Each path below is one point turned by a fixed rotation once a step. After each direction that follows a path, write how fast that rotation turns it, in degrees per step (0 if it stays still).
Each turn is a multiple of 5 degrees from 10 to 175, or 0.
Each row of a path follows its step; steps can be skipped.
Path 1:
step 0: [ -2  -8   7  -5  14   4 -20 -14   2   0 -24  -4  12  -8 -15   0   2   3
  -6   9  -2 -12   1  -8 -18  10  -3   1  -5  -4   7 -10  -1  -1 -13  -1
  -1   1   2   7   1   9  -3  -1  -4  -3 -11   0 -11  -8   7   2   5   4
   4  -7]
step 1: [ 16  -6  -1  -8  10   2 -14   3   4  -6 -23  -8   4  -6  -8   3  10  -3
 -11   0  -8  11  16   2   0   3  -7   0  -8  -7   9 -20  10  -3  -3  -2
  -3  -2  -4   8   4  -5   2   7  10  15 -13   2   5   3  -5  -1   2  -3
  -4   7]
step 2: [  8   0   4   9  -4   5  -7  -4  -3 -10 -22   8   3  -8 -17  -7   1 -11
  -4   1 -10  -6   9 -17   3   1  -4   5  -9   5  -2  -9   6  -2 -10   9
 -15   8   6   2   8 -18  -2   7   6  -2  -4  -3   8  -6   2  -2   8  -1
   3 -17]
step 3: [  0 -10  -4  -1   8   8  -9   4   6 -25 -12  -1   3 -14  -7  -5   2  -5
  -4   6   5   1   3   3 -15   4  -9  -4   0   3   2  -4  17   7   3  -5
 -20   3   6  18  -6  -1  -4  -8   3   8  -2 -15  -7  -3  10   0   9  -1
   3  -8]
step 4: [  3 -14   3   4  -2  11 -29  -7  -3   2 -17  -8  -8  -3  -5  -7  -7   4
  -3   8   5   4   3  -3   0  13  -8   6   2   1   0 -14  12  -6  -4   0
 -19  -2  10  -7   8  -1 -10  -4   6   3  -8  -4   5  -4  -1   5   1  -6
   9  11]
step 5: [  6 -10  -2   6  -1   8 -18  -4   1 -12  -7  10  -4  -8  -4  -5   2 -14
 -15 -18   3  -1  10 -11  10   7 -16  -9 -15 -12  -5  -6   5   7   0  -3
 -10  -2  12  13   0  -1   2   0   2  -4  -9   8   3   2  -8   3   8  -9
   4   1]
step 6: [ -2  -1   2   1  10  -3  -8 -10 -10  -7 -12   0  -8 -10 -12  -5   6  -7
   8   4  -8 -15   4 -13  -7  11 -10  -4  -7  -2   3   2  24   3 -10   5
  -9  -8  18  10   4   1   4 -14   2  -2   0  -1   1   0  -2   9   0  11
   3   3]
step 7: [  8  -7  -4  -5  10   6 -10   2  -4   0 -13  11   2  -3   6  -8  -2   3
  -9   6 -14   7  -1   7  -6   8  -9 -20 -12 -10   2 -13   8   1  -3   5
 -17  -2  11   1   6   7   0  -7   2  13 -18   5 -10  -7   6   6   5  12
   6   3]
step 8: [ 13  -2   0   5   3 -13  -6  -8   0   6  -9   6   6   0  -7 -16   3  -7
 -10   3  -6  -9  12  -7  -8   9  -9  -4  -4   0   1 -18   8  -6  -5  -6
 -12   4  25  -1   8  -2   3  11   4   2 -10   4   4   6   9   5  -3 -15
  -2   2]
step 9: [  3   0  -7   5  -1  -5   3  -6  -1 -23 -15   1  -3 -20  -9  -3  -5  -8
  -5   2 -11  -3  11 -10 -14   7  -3 -11 -11 -12  -4   1  16  11   6  -4
  -9   3   7 -11   5   7  -3   7   5   7 -14   0  -3  -3  -6  -4   4  -3
  -5  -5]
[ 3  1 -1  2  0  0 -5  4  2  3 -2 -4  1  2  0  3  0  3 -2  2  3  4 -3  3
  1  2  1 -1 -1 -1  3  5 -2 -1 -3  0  0 -2  5  0 -1 -1  1  1  3  2 -1  0
 -1 -4  1 -1 -2  0 -1  2] => 110
[ 4 -1  2  2 -3  0  2  1  1  2  0  2  2  1  0  2 -1 -1 -1  0 -1  0 -4 -2
  2  0  1 -1 -2 -3 -3 -2 -7  0 -1  0 -4  3  0  2  0  1  0 -2 -3 -4 -1  1
 -2 -3  1  0  4  0  5 -2] => 140
Path 2:
step 0: [-13  21   6   8   2  11  -7 -14   6 -12  -3   6   0   1   1  -3   4  11
  20   6   4   8   1  -3   0  -2  -8   2  -1  -6  -3  -5   0   7  17   7
   8   7  -1  -5 -17   6  -1  -5   8  -6  19   3   9  -3 -13   4  -7 -18
  11  17]
step 1: [ -7  14  15   6  -5  -3   2   2  14  -2   1 -14  16  -3  -4  -9   0   1
   9  -9 -12   4   7  -2  -5   3  15   0 -11   0 -19   0   6  15  -4  -4
   7   0  -9   7  -8  13  -3  -6 -28  -3   8   1   2   9  12  -7  -3 -11
   2   9]
step 2: [  9  -3  -6   7  -3   4   4  -4 -16   2   9 -14   7 -13   5  -8   0  -1
  14  -4  -6   4  -5 -22  18   1   3  -5  -1  10  -3  -4   5  12  -4  -5
   2  -6  21  -3  11  10   3   5 -11 -14  -7   6  -8  11   8   1  -5   2
 -18  15]
step 3: [ -5  14 -16  10   7   7  -3  10 -12  -3 -19  -4 -17  -8  -9 -11  -5  -6
  15 -14   6  10 -10  -8  16  10   3  -4  13  -2   6  12   6  -3   3  13
   8  -4   6   0  -1  14   5   1   6   1  -2   1   4 -16  -6  10   4  -9
  -8   3]
step 4: [-25  14  -8  11   2  11  -7   9  -4  -2 -14  -8   5  14   5  -3  -8  -4
   1 -13  -5  -6   6   4   1   5   9  20   1  -9   4  -2  -8   5   1  -2
  10   1 -13  -5   1   3   1  -8  -1   4 -11  10  12  15 -21  -8  -1 -10
   3  10]
step 5: [ -7 -10  -1  17 -21   1  -8  -5   3 -13   6   0  -2  -6   9  -5  -9   9
  -8  -2 -10 -11   8   4  -3   3   5  -6  11 -12  -2   9   1  16   0 -14
   4   1 -13   3   8   2   7  13   1 -11   0   8  -3  14   7 -10  12 -12
 -12  21]
step 6: [  2 -10  -2  -2  -7   0   5  21   1 -15   4  12  -4  -3   2   4  -9  -2
  15 -11  -8  19  -5  -6  15  -7   2  14   0 -17  -8   6  11  -4  -3 -16
   1  14  14  -3  -1  -1   6  12   1   2   5   8  -7  -6  17   5   4 -10
 -10   9]
step 7: [  1  27   6 -10  11   5  -5  13  -3  -7  -9  13  -4   0   1 -16 -14   2
   7  -8  -6   2   4   9  22   3  -3  -4   9   0  13 -19   0   2  -2  -7
   6  17  15 -10   5 -10  -3  -7   1   2   5   8  10   9   4   4  -1  -1
   8   4]
step 8: [-17   4  11   8   0   6  -3  15   1  -4  -4   5  13  -4  -8   0   1  -8
 -14   6   2  -9  20   9   5   6  -3 -18   5  -8   2  -6 -15  12 -10   3
  -4   6   6   6  -3  22  -7 -13  -1 -13   1  15   6   2   1   4  -1 -17
  -8   4]
step 9: [ -3  -1  -5  -6 -10  20 -13  10   7   0   3   1  -1   3  -6 -10   2   1
   5  13   7 -12  -8 -12   9  -5  -5   5   0 -14 -13   4 -11   6 -16 -16
 -15   1   3   1  -1  12   7  -5 -14  -4  -5  -4 -18  -3  -1 -11  10  -4
 -19   8]
[-1  1  0  0 -1 -1 -1 -1 -4 -1 -2 -4 -1  3  3  0 -2  1 -5  0 -2 -1  3  4
  1 -2  0  1  1  3 -2  1  1  5 -1  0  0  0  2  2 -6  0  1 -2 -2 -2 -1  5
  2  0  3 -2 -1  3  4 -2] => 110
Path 3:
step 0: [ -4   6  -7  11 -22  -4  -3   1   9   3   0  -9  -4 -13   8  11   5   6
   1   1   1  -7  12  -7   2   7 -10 -13   0 -12   2   4  14 -17   7 -13
  19   3   3 -15  -2  -7  -6   8   3   2   1   3   2   1   1  -7   9  -8
   3  10]
step 1: [  0   7  -6  -7  -1  -7  -1  -8  -6   6 -14  -6   2  -3  13 -15 -10 -13
 -11   7  11  -5 -16  13  -9  19  -5  -1  -6   1   0   2  -3  -1  14   1
   7  -4   0   3  -5 -14  -4  -2  16   1   9 -11  -3  -4 -10   6   9  -6
  -8   2]
step 2: [ -2   2 -14  -1  -7  -7  -7   0   9  -7  -2   2  -3   6   8   4  14  -7
   7  -9  -8   2 -12  11   9  -4  -4  -2   0  -6  15 -11  -2  -2   5  13
   5   1 -16   6  -2  -1  11  -7   6  12 -17  -1 -21  10   0  -4  11  -5
  -1 -13]
step 3: [ -1   1  -2   1 -13  -1   0   1   3  -2  -9   2  13  -6  -8 -10 -13   2
  17  -4  -4  -8  -1   2   2  19  14   7   5  -2  -3  -8   0   2  10   4
  -3  -1 -15  -6  14   4  -4  18  -1  22  -5  -4  -3  -3   3  -1  -2  17
   6   9]
step 4: [ 13  -6   4 -27   2  -9   2  -3   6   6  12   7   4  13   5  -3   5  13
   3  15   9  -2  -8   1   3   3   0  -4  -8  -7  -6 -11  -2   6   0   0
 -12  10 -13  10   2  -2   0  12  -8   2   9   2  -4   1   5  -6  -4   2
 -19  -1]
step 5: [-10  -5   4  -2 -11  -6  -7   1   1  -2  -4   3  -5  -1   9   4  13  -4
  12   8  15   0  11 -17   5  -8 -12  -2 -10  -7   1  -9  -3  -4  -1  -5
  -6  -3  -9  -4   6  10  -5  11 -12  -7 -23   0   2 -17  -9  15  -2   5
   7  -1]
step 6: [ -4 -12  21  12  11 -17 -13   5  -5   3   2 -11   9  -9  14 -13  -3   1
  -5   5  -2 -10  -9   3 -11   3  -1  -4   3  -3  14  -4  -7  -2  11   1
 -11  -1  11  -3  10  -1 -10  -3 -11  -7   2  -5   6 -11   7  -7  -7   4
  -2   2]
step 7: [-10 -14  -3  -2  -4 -11   1  13   5  13   3 -10  -1  10   7   6  13  -5
  -9  -8   5   3 -13   9  15   2  -3  12   5  -3   0   3  11   8  -3   0
  -5  -7  11  13  -8  18   4  -4  -8 -15   1  -5  -8  10   7   9   0   3
   6  -1]
step 8: [-11   0   7  19   2  -3 -11  -9  -4   7   1  -3   7   1 -11 -13   3 -21
   1  -7   7  -3  18  -9  -1   6   0   5  12   2  -5   5  -8   8 -14  -9
   0   6   1  11  12   9   4  -5  -1   9  -7   6  -5  17   0  -3   3   4
   0   7]
step 9: [ -6   4   7  -4   0  -3 -10   7  13  -3   4  -4  -6   1  -2  -5 -11   3
  -5   8   3   3   2   8  -9   1   5   2   2  12 -16   5  23  -3  -5  10
   9  22  -2   2  12   1   3  -6 -13  -4   9  14  -3   7  15  -3 -11  -8
  -8  -4]
[-5 -3 -1 -1  2  5 -1 -1 -4  0  0 -4  4  3 -6  1  0 -1  0 -1  0  1  1  3
  1  1  1  2  2  2  2 -6  3 -2  1 -1 -1  2 -3  1 -1  1  1  2  1  1  1  0
 -1  3 -1 -4 -1  1  0 -1] => 70
